One vector is turned by the same rotation once a step. Each row is the vector after some number of steps, and that number follows the row.
The counts run from 0 to 571.
1; -2; 8; 9; -9; 10; 26; 2; -13; 4; -21; -8; -17; -7; -14; -7; 16; 12; -12; 8; -21; 33; 27; 19; 5; -24; -25; -12; 6; 7; 10; 12
20
14; 0; 10; 7; -10; 9; 14; 0; 3; 25; 7; -36; 3; -9; -15; -22; 6; 17; -15; 9; -18; 6; 5; 37; -7; 1; 8; -15; 0; 3; 17; 2
202
-10; -7; 5; 11; -17; 19; 11; -9; 5; 8; 2; -10; -12; 9; -5; -4; 11; 21; 1; 14; -17; 1; -3; 36; 17; -8; -6; 0; 49; 6; -7; -2
351
17; -10; 1; -7; 21; 21; -26; 7; 13; -6; 32; -15; -19; -7; 20; 5; 2; -15; 16; -10; 2; 2; 14; 20; 15; -15; -1; 15; -7; 1; 19; 10
49
15; -1; 11; 10; -4; 12; 13; 5; -1; 12; -2; -32; 3; -2; -15; -28; 23; 20; -20; 0; -7; 13; 1; 38; -8; -10; 0; -12; -1; 8; 26; 10
203
19; -19; -5; 12; 1; 11; -3; 9; -11; 1; 22; -6; -22; -3; 16; 16; -19; 3; 24; 11; 8; -6; 20; 20; 16; 33; 0; 6; -14; -2; -4; -1
381
22; 12; -7; -4; -9; 2; -9; 1; 19; 6; -7; -33; -4; -28; 20; 20; -25; -1; -12; 21; -11; -7; 13; 14; -11; 31; 1; -7; 16; -1; 5; 5
39
23; -9; -15; 0; 3; 13; -32; 24; -14; -6; 20; -18; -8; -15; 8; 11; -5; 0; 11; 1; 8; -3; -13; 6; -1; 24; 17; 16; -12; 2; 6; 19
72
8; -8; 13; -5; 6; 18; 0; -6; 17; -4; 28; -23; -29; -14; 18; 17; -15; -18; 14; 17; -16; -4; 22; 13; 17; -6; 1; 3; 1; -7; 7; -13
313
46; 7; 7; 15; -12; 16; 18; 11; -25; -8; -3; -10; 1; 10; 17; -11; -10; -2; -3; 1; 22; -11; 12; 15; -3; 8; -8; 16; -2; -4; 23; -9
424
-6; 2; -6; 0; -25; 8; 22; -7; -17; 0; -15; -3; -1; 9; -35; -7; 2; 2; 5; 6; -24; 1; 24; 19; 4; -12; -27; -7; 30; -7; 15; 3
284
14; -2; -37; -15; -10; 14; 1; 12; -19; 2; 1; 5; -1; 19; -12; -8; -23; -6; 27; 11; -2; -14; 35; -1; 16; -4; -5; -11; 16; 0; 3; 3
59
45; 10; -2; 6; -6; 11; -10; 9; 3; 22; 8; -21; 0; -8; 34; 5; -24; -4; 6; 2; 9; -9; 13; 19; 8; 4; 3; 9; 1; 4; 18; -8
198
-9; 1; 12; -3; -26; 15; 19; -18; -3; -10; -2; -9; 7; 18; -18; -2; 3; -2; -13; 3; -24; -5; 8; 29; 3; -4; -12; -3; 44; -10; 4; 11
123
20; 6; 0; 16; -16; 16; -11; 3; -11; 45; 16; -25; -6; -20; 2; -3; -1; 13; 1; 15; -14; 16; -7; 8; 18; -25; 3; -5; 1; 14; 8; -6
132
-10; -4; 9; 0; -17; 23; -7; 1; -35; -12; 3; 6; -1; 4; -31; 8; 15; -12; 8; -2; -24; 21; -4; -5; 8; -27; -19; 19; 6; -8; 9; 19
479
19; 2; -7; 3; -9; 31; 14; 5; -13; -17; -3; -1; 1; 29; 9; -16; 5; 1; 10; 11; 16; -9; 16; 10; 13; -32; -10; 14; 32; 2; 10; -6
126
24; -4; -13; 11; -3; 14; -16; 23; -36; -18; 4; -8; 8; 3; -9; -10; 5; 3; 11; -5; 16; -4; -14; -4; -16; 14; 6; 29; -4; -3; 15; 18
298
10; 2; -3; -16; 6; 10; 15; 3; 7; -35; -7; -10; -11; 3; 4; 6; -11; -15; 0; 4; 1; -26; 34; 12; -17; 11; -16; 14; 29; -12; 24; 0
81
22; 1; -8; 2; -14; 18; -32; 6; -19; 12; 15; -19; -1; -18; 9; 19; -8; -6; 9; 11; -22; 22; 0; -5; 18; -8; 10; 1; -18; 4; -10; 19
520
4; 0; 2; 6; -25; 9; -25; 1; -29; 15; 13; -23; 6; -19; -28; 11; -2; 4; 0; 7; -29; 13; -15; 3; -1; 12; 18; -2; -6; -5; -2; 22
522
10; 2; 20; 4; 3; 17; -4; -1; 16; -6; 4; -38; -20; -28; 14; 11; 15; 9; -25; 15; -14; 18; -9; 22; -5; 1; 4; 6; 5; 5; 8; 3
270
-1; -13; -10; 13; -2; 0; 0; 12; -13; 21; -2; -12; -16; -20; -22; 2; 13; 29; -4; 5; -16; 25; 11; 23; -1; 15; -19; -8; -9; 6; 7; 18
179
-4; -16; -10; -5; -1; 12; 14; 9; -30; -42; -5; -3; -9; 11; -26; -5; 2; -4; 2; 8; -5; 2; 26; 7; -16; 18; -3; 5; -10; -12; 1; 21
183
33; -3; 4; 3; -5; 19; 10; 5; -20; -19; 10; -11; 10; 28; 5; -22; -6; -9; 5; -8; 15; -7; 22; 30; 6; 3; 10; 4; 2; -5; 10; 7
161
1; -5; -2; 13; -22; 7; -16; 10; -30; 17; 6; -22; 8; -9; -32; -2; 11; 19; -2; 4; -19; 10; -25; 9; -8; 13; 10; 5; -2; 4; -2; 24
523
7; 4; 16; 22; -33; 11; 19; -8; -28; 8; 3; -12; 1; 0; -15; 6; -6; 14; -1; 18; -8; -9; -18; 19; -4; 23; -10; 17; 24; -14; 8; -9
421
7; -12; 15; 2; 8; 23; 13; 1; -8; -37; 15; -13; -29; -3; 8; 3; -9; -22; 15; 10; 2; -9; 19; 6; 2; -7; -8; 23; -5; -17; 18; -12
539
20; 11; -17; -9; -8; 7; -7; 8; -25; -27; -17; -12; 19; -5; -14; 8; -13; -10; -6; 1; 1; -15; 6; -3; -27; 20; -8; 22; 12; -14; 23; 21
527
-9; -11; 12; -4; -8; 4; -16; -8; 4; 16; 30; -12; -7; -12; -17; 13; 6; -8; 11; -13; -38; 5; 4; 32; 15; -7; -6; 0; 10; -4; 10; 10
52
11; -7; 16; 10; -5; 5; 8; -1; -19; -35; -6; -4; -7; -6; -14; 11; 14; -8; -14; -9; -8; 9; 6; 26; -20; 20; -24; 22; -4; -17; 21; 20
342
23; -11; -17; -12; 2; 3; -16; 10; 16; 10; 13; -1; -9; 2; 15; 5; -14; -12; 18; -10; 4; -7; 39; 28; 18; -3; -20; -3; 22; 6; 15; 5
507
36; 11; -13; 0; -8; 12; 11; 15; -20; -22; -25; -14; 2; -2; 15; 0; -10; 3; -10; 19; 18; -10; 14; -4; -15; 10; -4; 13; 10; -4; 16; 5
264
